In the rows, 128 means zero.
Each path below is one point turned by a fixed rotation once a step. After each direction that follows a path, write how fast that rotation turns it, in degrees a step (0 if it stays still).
Each turn is a multiple of 5 degrees from 10 to 175, or 0.
Each row of a path follows its step; steps can be skipped.
Path 1:
step 0: [123 114 119 130 126 137 128 116 131 133 143 124 134 126 129 111 128 134
 138 131 125 115 131 137 122 134 123 135 133 130 129 129 129 124 123 116
 134 124 119 137 129 132 136 129 130 134 124 128 126 132 129 128 135 136
 121 124 121 131 131 123 137 128 132 118 116]
step 5: [123 126 118 121 126 131 135 123 124 126 127 135 108 125 122 119 132 119
 121 123 123 133 128 130 123 124 133 134 138 136 132 141 134 131 131 127
 135 127 125 117 127 134 118 124 134 131 128 131 136 119 132 135 118 120
 129 120 124 128 133 141 120 136 133 130 139]
step 7: [126 137 123 113 113 119 127 124 136 129 116 135 135 126 132 121 133 136
 124 126 132 127 124 127 114 128 126 129 129 128 139 129 118 131 128 123
 126 118 122 141 129 119 138 132 134 121 130 135 128 132 131 124 120 130
 122 129 125 135 138 137 115 132 124 116 131]
step 8: [130 118 127 135 128 138 121 125 125 118 135 132 120 129 123 118 133 137
 119 135 123 131 126 136 126 131 124 128 140 143 123 140 128 120 119 121
 128 130 121 135 118 123 122 144 133 127 125 127 123 127 139 129 127 130
 124 137 128 133 131 131 117 138 125 124 120]
step 17: [121 126 122 121 121 139 122 126 123 131 121 120 117 122 137 115 139 124
 130 122 131 124 125 134 124 125 120 143 125 133 123 129 136 132 125 132
 141 126 113 128 123 131 127 123 122 129 132 133 131 111 126 134 123 125
 122 127 130 131 125 138 123 132 123 119 134]
step 18: [121 125 134 132 119 122 137 125 136 132 132 128 117 132 132 126 134 130
 125 125 127 127 124 124 125 144 135 127 142 135 132 126 139 128 121 123
 135 128 131 120 121 140 127 146 134 130 122 129 134 121 126 117 124 130
 123 112 117 137 125 128 126 127 124 121 129]
step 25: [126 120 126 128 128 120 120 134 123 122 132 132 121 125 135 121 135 131
 130 133 126 118 119 124 117 120 114 131 126 121 121 132 139 140 121 119
 146 119 132 128 119 126 142 125 123 119 128 131 126 125 136 122 131 137
 120 130 125 132 131 130 129 124 128 125 123]
step 29: [125 115 122 123 132 124 126 131 130 141 130 118 130 118 138 120 136 131
 125 130 119 123 122 126 122 125 119 129 132 122 122 129 136 134 123 125
 140 135 121 137 123 129 131 123 124 125 130 134 129 121 141 134 135 142
 118 131 129 130 129 134 133 121 123 111 130]
Speeds:
[128 129 126 127 126 126 127 124 127 129 130 126 124 127 129 128 130 128
 130 126 129 128 129 126 129 130 130 126 128 129 128 127 127 127 130 129
 128 128 129 123 128 127 127 127 129 129 128 128 131 130 126 129 131 128
 128 128 125 129 128 126 127 131 127 130 127]	85
[128 131 129 130 124 128 128 128 128 129 127 127 128 129 129 129 124 127
 126 128 127 125 129 128 124 129 129 125 128 128 126 128 127 129 129 127
 128 130 129 126 128 129 128 129 126 124 131 128 129 126 130 127 129 126
 130 126 129 129 124 128 128 127 130 126 129]	90
[125 128 128 129 129 128 129 128 126 127 128 124 127 126 127 128 126 128
 131 126 130 129 129 131 126 125 128 129 125 127 127 128 131 129 130 128
 129 128 126 128 129 126 128 128 129 125 126 126 128 128 132 126 129 131
 130 128 127 127 130 129 129 129 125 125 129]	175
[127 126 127 129 128 127 129 129 131 126 129 126 130 129 125 130 130 126
 129 127 129 128 132 130 126 133 127 130 129 128 128 126 125 126 131 127
 128 129 129 130 126 129 128 128 126 128 130 127 129 128 129 129 131 128
 126 130 128 130 128 130 130 128 126 128 127]	35
[129 128 128 124 129 130 128 126 127 129 127 127 132 127 132 129 130 127
 127 128 129 128 127 126 126 129 130 129 128 128 126 126 126 128 130 130
 127 129 128 130 126 126 128 129 127 128 129 129 127 128 130 131 128 129
 129 130 130 128 129 127 128 132 129 126 131]	115
